Here is a table of points, one per row:
array([ 0.370, -0.401, -0.331, -1.127,  0.042,  1.423, -0.983, -0.467])
array([-0.740,  1.101,  0.700,  0.596,  1.180,  0.225,  0.016, -0.489])
array([-0.441, -0.976, -1.374, -0.831, -0.713,  0.108,  0.670,  0.989])
array([ 0.421, -0.170,  0.363, -0.696,  0.416,  1.002, -0.815, -0.282])
array([-1.690,  0.791, -2.831, -0.766, -0.071,  0.220, -0.088, -0.304])
array([-0.793,  1.073,  1.006,  0.945,  1.118, -0.278,  0.482, -0.492])
array([ 0.256, -1.168, -0.448, -0.687, -0.903, -0.308,  0.105,  1.128])
array([ 0.668, -0.904, -0.514, -1.263, -0.541,  0.997, -0.706, -0.177])
array([-0.702,  1.059,  0.671,  0.356,  1.050, -0.066, -0.020, -0.392])
array([ 2.507, -1.882,  0.448,  1.522, -2.593, -1.905,  2.350,  1.920])
array([-0.002,  0.099,  0.947,  0.177,  0.921, -0.644, -0.405,  0.083])
array([-1.182,  1.219, -0.997, -0.426,  0.525,  0.924, -0.779, -1.283])
array([-0.764,  0.553, -1.368, -0.998,  0.335,  1.197, -1.100, -0.596])
array([ 0.427, -0.285, -0.419, -1.165, -0.122,  0.660, -1.607, -0.802])
array([-0.021, -0.304, -0.868, -1.387, -0.068,  0.535, -1.555, -0.458])
array([ 0.100,  0.526,  1.336,  1.746,  0.443, -2.273,  1.434,  0.891])
array([-0.202, -0.957, -0.462, -1.202, -0.446, -0.515, -0.221,  0.831])
array([-1.142, -0.191, -1.963, -0.996, -0.178,  0.030,  0.154,  0.841])
array([-0.017, -0.057,  0.591,  0.290,  0.164, -1.060,  0.205,  0.809])
array([-0.009,  0.229,  0.326, -0.570,  0.439,  0.652, -0.693, -0.751])
array([-1.275,  0.088, -2.004, -1.318, -0.070,  0.072, -0.485, -0.106])
array([-0.720,  0.327, -1.340, -1.314,  0.142,  0.587, -1.514, -1.076])
array([ 1.046, -1.310, -0.055, -0.619, -1.223, -0.252,  0.302,  0.748])
array([-0.677,  0.562, -0.675, -0.894,  0.403,  0.658, -1.239, -1.064])
array([-0.576, -0.881, -1.077, -1.565, -0.334, -0.219, -0.621,  0.461])
array([-0.158,  0.646,  1.343,  0.892,  1.026,  0.606,  0.485, -0.635])
array([ 0.300, -1.330, -0.508, -0.591, -0.956, -0.389,  0.672,  1.486])
array([ 1.361, -1.579,  0.143,  0.526, -1.803, -0.987,  1.222,  1.526])
array([-1.592,  1.786, -1.484, -0.088,  0.584,  0.850, -0.547, -1.163])
array([ 0.498,  0.003,  1.093,  0.246,  0.538, -0.079, -0.006,  0.358])
array([ 0.695, -0.260,  0.631, -0.257,  0.069,  0.376, -0.767, -0.298])
array([ 1.262, -1.724,  0.071,  0.745, -2.132, -1.085,  2.253,  1.672])
array([ 1.600, -1.269,  0.596,  0.924, -1.506, -1.604,  1.026,  1.437])
array([-0.682,  0.828,  1.487,  1.687,  1.044, -0.635,  0.961, -0.252])
array([-0.598,  0.893,  1.393,  1.405,  1.109, -0.701,  0.824, -0.147])
array([ 0.610, -0.762, -0.555, -1.194, -0.522,  1.109, -0.646, -0.259])
array([-1.540,  1.523, -1.848, -0.565,  0.440,  0.918, -0.390, -1.271])
array([ 1.117, -1.546,  0.164,  0.164, -1.683, -0.958,  1.264,  1.417])
array([-1.395,  1.163, -2.094, -0.794,  0.281,  0.837, -0.824, -1.090])
array([-0.617,  0.728,  0.232,  0.039,  0.691,  0.365, -0.336, -0.547])
There is one direction along which these points spread out most. For each point below, how far along it does it lie, from 0 to 9? The average falls between 4 and 5, and the first point above lies past it.
array([ 0.410, -0.276, -0.007, -0.804,  0.060,  0.559, -1.241, -0.198]) 5
array([-1.229,  1.696,  1.597,  2.494,  1.324, -0.087,  1.222, -0.694]) 5
array([ 0.103,  0.435,  1.722,  1.034,  0.958, -0.078,  0.900, -0.195]) 4
array([ 0.144, -0.122, -0.085, -0.915,  0.048,  0.068, -0.937,  0.089]) 5
array([-0.091,  0.411,  1.572,  1.562,  0.792, -1.465,  1.149,  0.404]) 3
array([-0.928,  1.318,  1.257,  1.547,  1.217, -0.011,  0.785, -0.800]) 5
array([ 1.058, -0.718,  0.249, -0.912, -0.201,  0.571, -1.024, -0.121]) 4
array([-0.559,  0.059, -1.423, -1.125, -0.129,  0.833, -0.683, -0.206]) 6
array([-0.477,  0.926,  1.239,  1.047,  1.100, -0.733,  0.575,  0.044]) 4
array([ 2.018, -1.023,  0.914,  2.478, -1.920, -3.031,  2.181,  1.900]) 0
array([-0.814,  0.925,  0.321,  0.105,  0.898,  0.284, -0.287, -0.865]) 6
array([ 0.216, -0.035, -0.032, -0.757,  0.250,  0.575, -1.173, -0.237]) 5
array([-0.273,  0.581,  0.030, -0.251,  0.722,  1.660, -0.614, -1.060]) 6
array([-0.650,  0.741, -0.318, -0.654,  0.654,  0.596, -1.060, -0.830]) 6
array([ 2.045, -1.242,  0.877,  2.057, -2.046, -2.741,  2.201,  1.823]) 0
array([ 1.675, -1.611,  0.864,  1.592, -1.116, -1.049,  1.541,  1.915]) 1
array([-0.211,  0.417,  0.033, -0.516,  0.506,  0.995, -0.866, -1.020]) 6
array([ 1.866, -1.438,  1.043,  1.841, -1.348, -2.090,  1.497,  1.740]) 1
array([ 1.488, -1.767,  0.186,  1.057, -2.285, -1.324,  2.393,  1.749]) 1
array([-1.230,  1.655, -1.191,  0.138,  0.679,  1.570, -0.593, -1.340]) 7
array([-0.046,  0.441,  0.838,  0.029,  1.070,  0.999, -0.490, -0.774]) 5
array([-0.036, -0.304, -1.152, -1.513, -0.161,  0.546, -1.690, -0.823]) 6
array([-0.366,  0.530,  0.774,  0.205,  0.776,  0.304,  0.027, -0.743]) 5
array([-0.685,  1.279,  0.618,  0.857,  1.215,  1.231,  0.134, -1.126]) 6
array([-0.345,  0.452, -0.428, -0.678,  0.330,  0.673, -1.086, -0.388]) 6
array([ 1.214, -0.568,  0.173, -0.864, -0.486,  0.755, -0.938, -0.439]) 5
